In the rows, zero is written as 128.
The rows of Z fall into a few groups, which share some directions, and each row is roughly a mix of its group's hidden directions, except one row that fits no group.
Z (99 x 10):
[[141 169 166 125 131 124 106 147 158 128]
 [123 127 136 156  97 116 169 133 109 160]
 [ 99 118 146 102  82 149 138 139 140 145]
 [118 112 171 101 115 109 127 121 134  89]
 [111  85 131  87 108 123 119 122 129 101]
 [127 124 165  78 115 150 140 145 118 122]
 [123 125 146 128  80 165 128 154 115 143]
 [103 132 118 139  84 139 164 144 131 153]
 [144 107 169 130 113 144 102 134 142  92]
 [147 115  87 137 146 128 108  89 149 115]
 [161 112  99 174 106 123 129 128 114 133]
 [102 162 125 109 153 109 148 147 100 144]
 [ 95 145 132 116  91 135 158 138 125 161]
 [173 137  98 146 159 149 117 120 121 117]
 [148 161 118 164 127 106 162 143 111 122]
 [119 126 136 108 153  79 144 112 110 102]
 [160 144 156 120 101 150 106 160 134 143]
 [150 134 147 150 154 133  88 141 103 103]
 [148 131 116 117 135  76 122  97 114 106]
 [123 102  80 157 142 151 123 137 112 114]
 [ 99 134  82 121 130 112 169 128 134 137]
 [113 101 124  90 152  99 152 112 112 113]
 [112 136 137  87 172 123 109 122 144 107]
 [ 97 119 102  91 140 109 153 110 106 123]
 [143 113  97 148 130 170 102 119 154 117]
 [ 86 116 117  94 129 133 160 120 101 122]
 [174 114 107 171 133 133 118 115 118 119]
 [113 158 107 157 163 101 134 134 140 151]
 [ 90 113 119 106  91 127 149 148 132 103]
 [117 142 109 137 155  72 138 111 123 127]
 [ 93 130 178 112 112 109 132 138 122 147]
 [ 99 121 171  99 127 122 108 123 157 115]
 [110 143 143 134 181 105 102 131 118 117]
 [156 124  98 168 158 149 113 136 126 119]
 [ 92 136 173 123 110 148 147 147 133 142]
 [143 158 131 172 136 124 136 117 170 125]
 [129 140 142 111 149 158  87 138 157 108]
 [120 182 129 162 126 100 130 128 123 137]
 [132 106 118 172 142  88 134 103 127 127]
 [142 116 149 107 103 177 113 145 145 132]
 [ 98 148 133 117 103 170 130 160 141 136]
 [153 140 139 128 140  70 128 112 139 143]
 [137 137 123 140 182  96 114 118 115 111]
 [136 119 160 127 139  74 132 105 130 112]
 [182 133 120 158 133 113 134 126 100 117]
 [118 142  81 162 146 135 131 118 139 157]
 [162 114 150 175 121 129 103 139 138 118]
 [139 145 111 114 129 134 188 148 118 124]
 [139 134  87 127 170 100 140 117 109 124]
 [163 139 102 152 143 164 109 138 127 149]
 [151 114 128 139 111 178 102 142 148 139]
 [152 125 116 126 179 114  99 118 138 105]
 [ 82 121 141 111  93 118 159 131 124 139]
 [134  99 135 139 141 139  90  98 165 118]
 [104 155 150 131 106  82 130 134 151 140]
 [132 176 116 156 154 119 136 143 110 149]
 [167  93 106 103 136 105 111 113 125 121]
 [114 133 115  87 172 117 110 117 140 111]
 [ 95  96 105 138 146 116 108 134 115  92]
 [118 146 143 126  93 108 172 145 111 144]
 [108 117 124  87  99 166 127 141 126 149]
 [155 102 100 128 173 119 109 117 142 121]
 [125  99 122 126 128 173 118 129 106  88]
 [129 164 169 105 134 108 140 123 147 153]
 [176 129 134 135 141  89 107 109 137 119]
 [135 120 101 141 146 150 121  97 155 167]
 [132  74 126  94 148 143 136 144 128 134]
 [ 99  98 161 103  91 132 119 135 132 120]
 [124 134 112 146 194 127 135 135 127 132]
 [161 141 161 149 104 107 153 120 119 150]
 [101 140 153 142  84 143 126 144 155 143]
 [ 98 162 125 123 140  94 167 138 125 139]
 [130 112  92 123 172 100 127 102 123 122]
 [117 110 105 154  97 107 159 130 106 151]
 [ 82 108 124  87 105 115 127 124 126 117]
 [ 91 134 149  82 111 131 112 132 149 124]
 [107 147  97 168 151 131 129 119 156 147]
 [114 122 174 118  92 155 147 131 115 120]
 [158 111  92 170 132 147 114 132 117 116]
 [ 90 138 159 123 102 123 121 151 157 149]
 [158 110  99 143 135 168 102 128 146 141]
 [126  98 117 155  82 150 137 125 131 153]
 [106 122 160  93  90 121 109 127 145 118]
 [ 78 156 123 126 125 116 165 114 123 134]
 [130 171 107 152 153  93 130 126 127 146]
 [164 105 131 114 166 124 100 125 143 104]
 [133 128 116 157  93 132  99 106 166 127]
 [156  94  99 147 118 114  98 105 140 119]
 [135 139 117 146 132 177 110 123 152 161]
 [161 111 110 171 131 147 109 107 147 126]
 [161 118 134 140  92  89 103 118 141 129]
 [ 87 135 157 105 152 113 146 136 155 122]
 [147 128  94 146 183 131 125 124 120 119]
 [ 98 138 146  97 102 129 163 135 101 137]
 [152 132 133 167 138 113  88 128 157 114]
 [105 115 138 120  66 141 136 134 119 132]
 [115 143 174 110 101 114 147 142 113 152]
 [102 106  97 147 126 123 124  96 167 127]
 [ 68 137 140 104 138 112 136 138 137 137]]

One row of each group comes first, with its name. Which group is each row after those in?
[110 124 163  94  84 127 114 127 141 120] => R
[102 130 103 168 136 112 149 108  99 119] => S
[121 150 133 125 157  74 154 123 118 122] => L

[163 114 106 153 150 156  97 132 145 132] => S
[163 118 173 126 117 128 114 105 129 156] => L
[ 93 122 121  99 125 100 164 134 119 154] => S
[117 132 108 131 182 105 156 122 114 137] => R
[ 79 117 137 142 102 143 138 129 162 137] => S
[155 149 178 121 102 141 112 126 145 126] => R
[117  93 140  80 118 121 146 115 111 107] => S
[129 142 179 140 140 105 116 142 159 140] => R
[132 121 187 102 118 112 110 128 121 115] => L
